(in the rows, 128 means zero)
Rotation paths and how fast each direction turns (degrees each step)
Each turn is a multiple of 5 degrees from 10 to 175, or 0.
Each row of a path follows its step; steps can be skipped.
path 1
step 0: [131 126 131 123 131 127 130 141 130 129 126 114 122 129 127 123 139 129
 128 143 128 121 125 121 122 126 133 124 128 131 128 131 107 123 117 126
 131 115 121 115 131 135 127 124 123]
step 1: [124 122 120 117 124 119 134 137 131 133 121 121 137 122 128 134 133 143
 120 121 128 136 122 136 124 132 121 121 126 128 127 124 128 143 118 111
 131 133 129 127 130 128 121 133 131]
step 2: [114 122 127 123 124 124 128 131 124 129 125 117 129 139 120 125 130 126
 114 134 135 131 130 127 139 125 128 122 132 126 117 117 131 124 130 140
 141 125 138 129 138 114 131 128 130]
step 3: [139 132 120 125 132 126 127 126 116 122 134 115 127 124 127 120 121 127
 119 131 137 129 143 129 126 126 136 137 140 121 136 130 126 131 117 125
 132 135 121 111 129 125 128 127 130]
step 4: [128 130 133 137 129 126 123 130 134 125 110 111 131 138 134 138 123 137
 130 119 126 131 123 135 128 129 123 136 136 122 137 137 122 128 118 134
 138 122 128 134 134 130 121 126 128]
step 5: [125 124 136 142 131 135 136 127 129 129 128 110 138 126 137 129 133 116
 129 136 135 126 131 137 130 129 130 111 132 130 121 119 124 134 121 122
 123 123 133 123 131 125 125 132 118]
step 7: [119 120 119 130 127 130 131 139 134 130 129 121 121 134 128 135 132 129
 112 125 129 123 127 126 130 127 125 138 128 141 127 127 118 137 128 133
 135 123 125 112 132 129 122 110 125]
step 8: [135 127 121 120 136 118 119 133 131 129 124 115 131 122 125 128 134 134
 116 130 131 110 123 128 133 138 132 110 135 121 129 128 133 133 118 124
 134 128 120 127 129 123 124 135 127]
step 9: [126 132 133 114 122 121 135 125 129 122 131 111 138 145 125 128 134 134
 125 138 132 141 127 127 130 127 133 131 126 126 124 130 117 127 116 131
 134 136 139 129 128 127 120 131 132]
step 10: [123 132 126 133 128 122 132 130 124 127 123 116 131 115 127 130 118 127
 120 131 142 135 129 143 134 125 124 142 128 125 129 124 131 124 130 119
 132 123 129 115 143 120 127 130 121]
Speeds:
[130 132 127 126 131 129 125 125 129 127 130 125 128 129 128 131 130 130
 129 128 126 125 129 128 129 132 125 126 130 128 131 130 125 127 127 131
 129 128 127 126 127 132 129 128 128] | 85
[124 129 128 128 126 130 126 127 132 127 127 127 127 126 130 127 126 125
 128 126 128 127 126 128 132 129 128 128 125 128 124 128 126 126 128 130
 130 126 131 126 131 127 130 124 126] | 140
[129 127 130 133 126 130 130 131 129 129 129 128 128 124 128 128 128 127
 130 129 129 131 129 128 127 129 125 127 128 126 131 128 124 127 129 129
 125 124 129 130 127 131 126 128 124] | 60
path 2
step 1: [122 134 138 119 126 136 128 131 114 123 123 131 136 123 125 124 126 130
 134 129 121 132 127 118 133 126 129 122 138 121 142 132 123 131 125 115
 136 128 120 132 125 132 129 124 131]
step 2: [122 127 127 127 136 133 123 128 123 134 133 124 129 136 137 125 118 122
 128 135 131 133 119 132 123 121 119 135 137 115 124 127 138 142 132 130
 126 127 124 126 132 129 126 141 128]
step 3: [123 120 122 134 120 134 135 121 127 128 133 130 133 131 116 127 116 128
 122 132 138 113 130 124 124 129 123 121 124 134 137 129 132 129 135 130
 139 126 123 134 134 120 119 130 130]
step 4: [127 136 130 122 118 127 121 117 135 137 119 140 130 124 132 126 128 127
 121 135 134 126 121 130 128 129 129 129 136 129 128 138 132 124 135 126
 137 117 138 125 124 138 134 124 129]
step 5: [138 128 135 129 135 129 134 137 123 127 121 131 129 137 128 135 119 126
 129 128 134 139 120 128 129 126 123 116 128 127 135 129 119 127 121 136
 130 112 133 123 135 130 128 129 121]
step 6: [119 125 126 133 128 125 118 135 128 126 133 120 121 123 128 130 126 124
 126 139 134 133 128 125 130 137 130 133 124 130 123 119 131 124 132 129
 137 129 123 121 149 137 127 121 122]
step 7: [132 126 124 124 124 128 127 131 136 127 123 142 126 123 133 136 121 123
 115 128 130 132 135 124 129 122 123 117 131 140 119 120 127 124 128 130
 134 146 127 126 125 123 130 132 130]
step 8: [133 129 136 130 132 122 128 121 131 137 129 139 120 134 129 123 134 138
 128 129 135 134 142 124 137 136 138 128 133 125 126 140 127 127 119 134
 125 127 125 126 135 120 134 128 124]
step 9: [137 112 125 129 134 126 125 131 126 139 123 118 121 113 130 123 135 122
 122 129 117 135 126 118 128 129 127 125 122 128 135 126 116 134 128 130
 125 122 125 130 129 126 134 127 130]
step 10: [117 129 129 121 130 121 125 138 132 121 120 130 119 121 129 122 124 141
 131 127 124 126 135 123 117 125 128 127 122 121 134 124 134 132 117 124
 134 135 118 130 125 137 128 135 125]
Speeds:
[130 126 129 129 128 127 125 128 128 126 128 129 128 128 129 127 132 131
 127 132 125 132 130 128 131 129 126 128 127 130 128 127 128 130 124 125
 128 132 129 125 128 124 127 127 128] | 40
path 3
step 0: [134 127 131 127 122 134 137 138 124 132 131 130 131 126 122 132 118 125
 127 115 124 119 127 133 140 130 130 129 128 113 115 126 134 138 120 115
 136 124 123 125 126 131 129 125 126]
step 1: [114 131 135 129 131 131 145 136 132 126 124 130 123 124 127 123 127 127
 132 124 132 128 111 133 116 134 136 123 126 127 123 127 128 128 129 130
 124 123 117 122 124 123 138 129 118]
step 2: [118 116 129 121 127 123 135 135 127 116 136 130 119 126 130 124 133 131
 135 125 127 123 125 130 137 131 125 135 134 120 125 127 136 137 135 121
 133 113 130 135 134 129 134 120 134]
step 3: [116 136 137 128 131 130 136 128 120 126 121 133 127 123 126 134 120 132
 125 132 125 121 125 125 126 137 137 132 127 126 112 125 119 132 125 108
 127 127 123 130 123 130 129 129 137]
step 4: [127 135 127 126 137 130 128 136 123 121 127 131 126 121 136 114 123 121
 144 126 127 137 118 133 126 134 128 133 133 131 123 113 130 132 134 130
 133 119 123 135 121 130 136 130 127]
step 5: [122 125 121 115 127 131 133 134 119 115 125 138 132 130 131 125 131 121
 124 128 116 111 129 126 139 128 128 131 124 131 124 127 121 129 136 124
 120 124 125 127 128 136 139 127 135]
step 6: [125 129 129 130 129 128 125 129 127 129 117 142 132 123 130 127 116 113
 128 131 127 125 125 132 134 138 137 132 121 118 116 124 126 129 125 127
 138 126 136 135 120 115 134 129 124]
step 7: [128 126 129 125 125 129 130 134 131 128 120 133 132 119 124 121 131 124
 137 124 130 121 122 142 131 123 133 128 127 126 130 123 125 140 136 133
 124 115 127 117 112 140 134 133 132]
step 8: [120 122 114 125 121 127 135 141 127 126 134 139 127 131 129 129 124 124
 119 133 123 124 119 138 131 130 133 131 113 120 125 126 131 129 134 124
 138 128 119 127 128 125 127 121 135]
step 9: [121 123 132 145 132 126 135 129 126 118 124 127 130 113 130 129 124 120
 128 126 131 123 132 134 131 132 137 127 131 110 123 123 132 131 132 119
 126 122 122 120 124 124 128 137 121]
Speeds:
[129 126 127 128 124 130 129 129 127 128 128 126 129 130 125 129 132 129
 125 131 127 128 130 128 132 130 125 130 126 129 127 129 128 130 129 124
 128 131 125 132 126 127 130 127 127] | 130
